In the data rows, the value 500 means zero.
Here are some points, each followed by its number:
[562 578 351 660 260 539 669 547 492 445 444 488 386 531 658 185 721 353 342
 479 604 563 526 431 234 536 630 367 433 500 366 468] 0
[370 356 449 302 588 399 302 460 758 471 565 168 544 619 281 709 520 603 614
 504 525 790 483 497 502 516 317 698 434 532 685 591] 1
[361 548 697 565 408 214 546 609 399 447 524 813 506 621 605 163 347 478 566
 618 421 648 507 359 589 609 418 206 640 345 510 217] 2
[510 433 463 861 495 338 588 678 444 540 598 529 600 640 530 588 377 700 471
 695 600 528 555 442 324 515 405 413 740 583 538 344] 3
[517 529 516 446 456 727 550 634 357 541 501 392 436 428 468 631 562 487 364
 485 600 395 700 383 574 380 482 607 503 566 354 512] 4
[495 597 606 736 434   0 538 702 622 585 596 569 399 433 526 505 522 603 550
 483 459 651 502 573 308 530 478 451 401 488 500 132] 5
[382 544 578 378 555 515 442 604 373 500 461 518 370 322 456 604 459 509 342
 580 553 496 584 371 598 530 396 684 609 381 545 381] 6
[394 536 650 615 502 283 511 568 423 404 547 812 502 605 651 152 276 442 528
 618 429 659 450 431 566 629 486 192 655 358 537 225] 7
[330 280 588 275 590 480 310 541 337 487 421 854 584 402 427 571 368 579 455
 431 476 408 463 500 930 536 288 508 580 319 664 393] 8
[396 376 431 298 644 370 295 519 781 486 595 147 540 576 361 682 493 599 597
 484 538 801 490 514 531 506 357 666 443 597 745 573] 9
[388 260 258 663 608 788 704 561 443 511 394 672 376 629 524 442 530 579 540
 552 638 324 584 449 308 558 431 500 557 303 333 504] 10
[582 482 505 511 452 580 516 343 577 469 596 362 731 645 269 665 607 376 591
 536 337 531 364 490 643 647 369 604 390 447 560 622] 11
[646 568 546 437 450 556 444 436 525 588 491 279 639 521 327 703 589 484 549
 583 438 475 552 489 622 416 461 554 392 617 570 680] 12
[577 279 410 478 589 498 503 352 639 452 523 361 590 718 302 652 367 650 712
 570 497 498 498 553 540 374 434 536 433 387 594 713] 13
[276 390 521 280 478 782 438 653 559 479 494 442 544 704 615 495 692 437 574
 445 446 637 655 261 623 481 398 511 648 605 236 562] 14
[690 551 478 436 594 587 577 528 336 608 623 739 593 521 853 287 430 345 565
 487 563 438 451 407 562 457 647 257 656 612 506 449] 15
[422 326 466 329 723 505 355 482 659 516 593 531 613 616 444 716 541 583 799
 441 376 462 507 391 662 508 488 553 507 466 552 552] 16
[424 441 642 389 576 687 560 690 486 547 597 558 489 498 402 696 533 470 566
 405 473 430 612 401 802 497 338 589 418 327 264 381] 17
[589 402 402 382 674 645 507 462 499 428 611 570 541 536 582 568 515 489 679
 372 573 374 441 584 651 572 580 578 479 482 460 539] 18
[545 547 574 447 337 573 513 625 459 450 481 301 516 464 374 618 531 507 412
 591 609 583 672 427 591 393 380 560 404 465 362 557] 19
[544 396 573 419 670 457 569 268 560 501 521 456 377 552 287 667 263 541 539
 414 424 361 303 657 603 416 382 689 352 244 571 524] 20
[486 434 413 592 478 626 602 526 377 517 318 659 502 483 534 417 448 490 482
 667 561 322 640 384 471 372 596 377 680 426 462 648] 21
[348 274 316 660 626 797 700 566 464 501 421 671 355 655 513 474 575 588 557
 474 607 213 560 383 364 557 498 560 592 277 317 497] 22
[422 539 407 611 543 335 473 494 537 416 518 561 396 472 675 427 510 539 494
 510 548 519 454 428 287 700 619 545 672 529 580 397] 23
[330 440 424 458 360 348 467 649 504 412 489 492 312 218 407 469 716 380 284
 405 576 599 581 417 464 652 464 719 504 357 454 286] 24
[443 209 389 409 650 347 354 512 622 492 511 433 607 515 371 718 465 648 698
 487 557 535 578 500 590 432 425 576 472 401 678 605] 25
[590 667 611 589 486 520 521 335 680 545 460 115 535 554 272 657 474 498 630
 588 371 470 531 558 485 367 505 535 242 510 531 721] 26
[647 511 548 379 263 548 423 578 285 293 469 732 615 408 659 406 591 379 409
 461 568 574 640 501 743 558 460 373 469 465 256 556] 27
[366 611 734 316 347 369 293 522 350 472 370 589 482 196 257 549 382 488 225
 520 402 540 433 562 800 527 262 674 460 377 660 373] 28
[550 445 315 592 608 604 518 327 520 367 490 482 604 669 575 435 404 578 689
 568 572 463 368 630 422 644 602 457 548 561 597 631] 29
[275 542 462 571 585 801 458 644 409 372 259 511 442 386 457 344 416 719 458
 488 679 451 651 767 540 520 644 346 449 609 394 550] 30
[767 488 555 380 359 262 392 495 401 462 475 594 464 316 650 479 452 487 438
 391 566 538 596 597 582 265 604 436 473 504 402 546] 31
[503 580 408 567 405 515 563 702 439 627 560 365 345 349 558 474 649 485 259
 415 706 539 576 390 207 424 531 593 474 593 473 377] 32
[425 211 459 417 647 401 323 471 609 415 586 442 616 551 385 774 438 643 688
 461 506 549 552 457 591 451 412 614 491 403 590 556] 33
[804 536 655 742 394 380 668 397 583 512 601 341 703 783 419 603 355 566 684
 669 395 557 480 547 471 391 479 384 486 491 444 636] 34
[624 471 636 684 416 240 598 565 595 348 559 651 449 523 498 386 425 611 655
 376 482 590 512 756 581 479 524 318 392 314 235 336] 35
Which point above is nearest to each new point? Its number follows each.
[467 485 672 392 575 712 553 637 461 519 628 523 515 507 427 701 553 441 522
 391 453 408 584 375 787 527 344 591 424 346 269 365] 17
[441 492 340 597 561 283 507 487 520 418 531 575 356 428 673 391 475 547 475
 542 609 526 452 465 292 690 616 520 636 509 633 374] 23
[486 309 481 480 452 491 474 396 669 417 439 395 584 740 361 480 536 560 714
 511 429 662 575 519 511 396 399 442 387 441 393 670] 13
[424 213 326 430 593 526 552 395 671 469 527 518 391 475 468 497 604 361 534
 232 475 518 425 540 435 433 543 676 421 343 380 525] 18
[463 622 495 500 495 422 393 307 492 409 279 681 552 484 550 137 354 540 521
 545 410 524 372 751 486 505 696 143 392 588 727 621] 29
[484 484 481 447 591 497 509 313 526 390 460 641 439 369 529 372 454 399 543
 400 421 440 345 597 545 563 643 521 510 400 518 524] 18
[356 622 594 342 421 681 460 612 336 453 455 527 491 385 508 483 477 444 303
 522 565 580 546 412 652 632 384 602 642 528 441 429] 6
[412 435 480 349 659 636 538 651 625 536 660 481 393 485 477 634 725 389 593
 299 492 453 565 387 584 608 464 672 418 415 298 360] 17
[556 576 323 657 303 573 609 519 437 467 504 531 376 519 695 189 724 373 324
 410 618 548 515 421 211 587 631 372 445 498 355 487] 0
[739 494 597 494 308 273 421 324 492 354 462 459 571 485 449 482 413 471 464
 543 471 636 462 588 573 372 511 445 426 376 502 682] 31
[467 370 396 482 625 853 614 609 492 550 586 365 504 550 472 683 589 506 506
 477 618 394 608 432 517 470 463 642 557 558 351 563] 4
[367 474 522 344 628 708 577 684 578 575 613 505 374 499 491 654 713 451 608
 326 528 416 551 331 614 623 449 679 478 406 195 301] 17
[554 545 525 605 585 650 651 568 430 467 604 649 564 601 691 444 420 464 586
 524 552 429 463 533 555 614 582 384 675 625 371 403] 15
[365 479 414 496 426 339 441 605 442 447 467 502 316 252 434 487 686 386 254
 436 592 612 570 408 461 647 397 696 452 353 478 336] 24
[578 566 597 434 451 524 446 450 551 570 513 294 664 511 339 695 545 510 520
 531 454 511 558 508 590 371 451 526 388 589 561 668] 12
[537 313 366 380 700 701 595 438 515 461 579 608 536 540 525 556 547 460 708
 396 548 364 452 530 618 568 555 578 527 412 415 532] 18
[792 535 654 787 410 342 653 402 603 522 603 342 719 780 442 599 383 505 684
 672 366 537 465 533 486 376 442 376 468 511 476 618] 34
[593 607 614 763 434   8 521 633 564 524 645 581 426 451 527 501 511 607 513
 440 426 570 487 579 367 592 489 438 403 502 481 139] 5
[323 411 456 383 701 657 515 666 619 590 659 484 362 450 535 659 725 394 576
 264 471 412 580 344 574 620 463 686 445 471 266 332] 17
[652 458 594 717 431 281 613 514 604 340 575 604 459 578 493 396 452 560 656
 337 504 589 502 761 549 563 550 344 342 316 237 343] 35
[455 412 429 205 688 576 272 407 667 561 478 451 551 551 516 712 691 569 748
 296 351 385 501 514 548 474 605 604 382 600 459 653] 16
[529 402 558 388 515 413 526 266 661 453 584 426 357 615 397 513 512 378 551
 260 352 523 282 550 537 545 389 727 369 230 399 499] 20
[286 552 585 422 335 491 335 628 385 433 347 536 583 302 396 475 545 452 380
 664 472 543 621 379 722 579 438 487 541 543 603 486] 6
[455 389 492 201 729 589 439 449 551 513 600 569 466 537 618 499 435 423 589
 308 435 513 388 533 664 529 469 598 562 538 476 451] 18
[200 463 589 362 627 428 504 440 732 534 453 461 426 594 312 513 523 455 728
 543 335 534 510 303 597 587 395 577 460 313 607 417] 16
[450 631 482 492 548 456 318 292 425 371 303 696 572 417 589 162 284 449 532
 541 347 507 351 750 500 523 697 193 424 617 712 666] 29
[546 684 470 475 411 477 415 624 428 667 383 357 356 267 581 492 567 587 264
 488 629 483 673 544 261 211 652 476 362 783 506 523] 32
[571 410 387 596 312 311 538 417 538 458 599 570 676 661 522 494 767 297 513
 587 343 592 368 177 501 797 326 544 608 394 657 485] 11
[498 431 644 419 621 454 575 253 614 441 515 460 392 531 228 651 258 564 525
 436 409 389 298 674 581 452 386 733 419 185 525 520] 20
[428 734 667 626 520 379 485 562 498 632 446 391 396 327 411 614 311 690 366
 584 511 464 504 601 376 446 468 586 529 583 648 371] 6
